[[ 24  -7 -26   4]
 [ 10  20  18  -2]
 [ 10 -51  13  23]]
->
[24 20 13]

[[ 19  -7  57 -45]
 [ 61  22 -25 -43]
 [-27 -26  27  20]
 [ 23 -41  40 -69]]
->
[ 19  22  27 -69]

[[  5  39 -49  69]
 [  9 -52  -8 -37]]
->
[  5 -52]

[[ -6  39 -10  22  -3]
 [ 26  15  -2 -68  63]]
->
[-6 15]

[[-71 -27  24  -9]
 [-11  24 -54 -33]
 [-50 -62 -27  66]]
->
[-71  24 -27]

[[-22  28  -6]
 [ -5   7 -21]
 [  5  -2  22]
 [ 13 -45  54]
 [ -8  30  -9]]
->
[-22   7  22]
---
[[  2  16   0  -2  17   6 -17  15   2  -2  14  21  21 -12 -24]
 [-31 -28   8   9  18  -5   9  -5  16   9  22  40  67  14 -16]
 [ -2 -30  -9  44  50  15 -29 -15 -20  44 -11   3  -6 -27 -53]]
->
[[  2  16   0  -2  17   6 -17  15   2  -2  14  21  21 -12 -24]
 [ -2 -30  -9  44  50  15 -29 -15 -20  44 -11   3  -6 -27 -53]
 [-31 -28   8   9  18  -5   9  -5  16   9  22  40  67  14 -16]]

[[ 12 -21 -17 -12 -29 -12 -15  -2  46   0]
 [ 32  -9   0 -34  25 -17 -16  35  67  26]
 [ 13 -13  12  -9 -46  11 -15 -51  -2  29]
 [ 19   3  28  -4  12  17  -9   3   6  30]
 [  9   0  -9 -15  13 -19   0   9  19  12]]
->
[[ 32  -9   0 -34  25 -17 -16  35  67  26]
 [ 19   3  28  -4  12  17  -9   3   6  30]
 [ 13 -13  12  -9 -46  11 -15 -51  -2  29]
 [ 12 -21 -17 -12 -29 -12 -15  -2  46   0]
 [  9   0  -9 -15  13 -19   0   9  19  12]]

[[ 56 -53 -17]
 [ -7  73  46]
 [-34  -9  26]
 [ 39   0  29]
 [ 14   5 -28]
 [ 19  14   9]
 [ 67  13  -3]
 [-22  24 -27]
 [-10  19 -25]]
->
[[ 67  13  -3]
 [ 56 -53 -17]
 [ 39   0  29]
 [ 19  14   9]
 [ 14   5 -28]
 [ -7  73  46]
 [-10  19 -25]
 [-22  24 -27]
 [-34  -9  26]]

[[ 27 -10 -10  -3  35 -12  63  43  -3  22  -2 -44   0  -1 -60   2]
 [ 19 -16  -5   0  17 -12  29  24  -8  11  -5 -28   7   0 -28   0]
 [  2 -39   6   6 -30 -16 -59 -26 -24 -21 -10  11  33   3  51  -1]
 [ 29 -23  -8  -1  26 -16  47  37 -11  16  -6 -43  10   0 -46   2]
 [  6 -21   1   3  -7 -10 -17  -5 -13  -5  -5  -4  16   1  13   0]]
->
[[ 29 -23  -8  -1  26 -16  47  37 -11  16  -6 -43  10   0 -46   2]
 [ 27 -10 -10  -3  35 -12  63  43  -3  22  -2 -44   0  -1 -60   2]
 [ 19 -16  -5   0  17 -12  29  24  -8  11  -5 -28   7   0 -28   0]
 [  6 -21   1   3  -7 -10 -17  -5 -13  -5  -5  -4  16   1  13   0]
 [  2 -39   6   6 -30 -16 -59 -26 -24 -21 -10  11  33   3  51  -1]]

[[ 19  -2   2  34   9  28  19  44]
 [-37   7  15 -14 -39 -11  10  53]
 [-13 -15 -36 -33  10  -8  13   6]
 [-14   6  -9 -29  -9 -30   7  18]
 [  6   9  46  27 -12   8  19   6]
 [ -5  20  -1 -25 -12 -40   4  10]]
->
[[ 19  -2   2  34   9  28  19  44]
 [  6   9  46  27 -12   8  19   6]
 [ -5  20  -1 -25 -12 -40   4  10]
 [-13 -15 -36 -33  10  -8  13   6]
 [-14   6  -9 -29  -9 -30   7  18]
 [-37   7  15 -14 -39 -11  10  53]]

[[-19  19]
 [ 31 -65]
 [ 35 -62]
 [ 43 -61]
 [ 20 -70]
 [ 55 -68]
 [ 50 -59]
 [-33  30]
 [ 34 -15]
 [-51  24]
 [ 37 -53]
 [ 32 -68]]
->
[[ 55 -68]
 [ 50 -59]
 [ 43 -61]
 [ 37 -53]
 [ 35 -62]
 [ 34 -15]
 [ 32 -68]
 [ 31 -65]
 [ 20 -70]
 [-19  19]
 [-33  30]
 [-51  24]]
---
[[ 34  51 -50  45]
 [  9  51  30  37]
 [ 25  19 -64  17]
 [  1  12 -25 -13]
 [-11  23 -47 -33]
 [-18 -26 -67 -28]
 [ -6   1  50   6]
 [-45  46  16   2]
 [-25  15 -40  28]]
->
[[ 34   9  25   1 -11 -18  -6 -45 -25]
 [ 51  51  19  12  23 -26   1  46  15]
 [-50  30 -64 -25 -47 -67  50  16 -40]
 [ 45  37  17 -13 -33 -28   6   2  28]]

[[-15  68]
 [ 14  56]
 [  8  73]
 [-17  58]
 [-23  53]
 [-22  61]
 [-10  53]]
->
[[-15  14   8 -17 -23 -22 -10]
 [ 68  56  73  58  53  61  53]]

[[-11  46  49  28 -19  13  45 -39]
 [ 19 -12 -14  -3  12  37 -28 -32]
 [ 53  41 -51  68  37  46  16  25]
 [-10 -20 -21 -25 -21 -47  32  25]
 [  9 -29 -11  -8  54 -23   0 -28]
 [-44  -9 -33  49 -21  40   7  62]
 [-25  24   3  28  38 -45 -25 -25]
 [ 46   5  15 -34  25  13  26  65]
 [-29 -42  26  -3  27  43  53   1]]
->
[[-11  19  53 -10   9 -44 -25  46 -29]
 [ 46 -12  41 -20 -29  -9  24   5 -42]
 [ 49 -14 -51 -21 -11 -33   3  15  26]
 [ 28  -3  68 -25  -8  49  28 -34  -3]
 [-19  12  37 -21  54 -21  38  25  27]
 [ 13  37  46 -47 -23  40 -45  13  43]
 [ 45 -28  16  32   0   7 -25  26  53]
 [-39 -32  25  25 -28  62 -25  65   1]]

[[-22 -43  22 -15  42  23   1 -21]
 [ 25 -29  63  33   3 -27 -20  30]]
->
[[-22  25]
 [-43 -29]
 [ 22  63]
 [-15  33]
 [ 42   3]
 [ 23 -27]
 [  1 -20]
 [-21  30]]

[[-16   3  21 -17 -33 -30  42  -3 -17]
 [ -7 -45 -51  40 -44  24 -48  22  34]
 [ 37   0  37  48 -57  17  52 -55  -7]
 [-48 -17   2  48  -6   2   6 -27  22]
 [ 37   8   3 -30   0  60  16  -7  38]
 [ -8 -27  57  11  38  14  -2 -48 -19]]
->
[[-16  -7  37 -48  37  -8]
 [  3 -45   0 -17   8 -27]
 [ 21 -51  37   2   3  57]
 [-17  40  48  48 -30  11]
 [-33 -44 -57  -6   0  38]
 [-30  24  17   2  60  14]
 [ 42 -48  52   6  16  -2]
 [ -3  22 -55 -27  -7 -48]
 [-17  34  -7  22  38 -19]]

[[-36  -2 -57 -45]
 [ 52  50  34 -16]
 [ -4  31 -62  -1]]
->
[[-36  52  -4]
 [ -2  50  31]
 [-57  34 -62]
 [-45 -16  -1]]

[[  6  53  13  54   8  34  23   3  -1]
 [ 11  19  13  23  29  16   8   2 -15]
 [  7  41  21  36   6  58  21   4   8]]
->
[[  6  11   7]
 [ 53  19  41]
 [ 13  13  21]
 [ 54  23  36]
 [  8  29   6]
 [ 34  16  58]
 [ 23   8  21]
 [  3   2   4]
 [ -1 -15   8]]

[[-20  -9  53]
 [ 44  -5 -28]
 [-52  13  19]
 [  4 -10  28]
 [ 36  -3 -36]
 [ -1  10 -29]
 [ 30   3 -32]
 [ 34 -12  -3]
 [ 35  -4 -36]
 [-58   5  22]]
->
[[-20  44 -52   4  36  -1  30  34  35 -58]
 [ -9  -5  13 -10  -3  10   3 -12  -4   5]
 [ 53 -28  19  28 -36 -29 -32  -3 -36  22]]
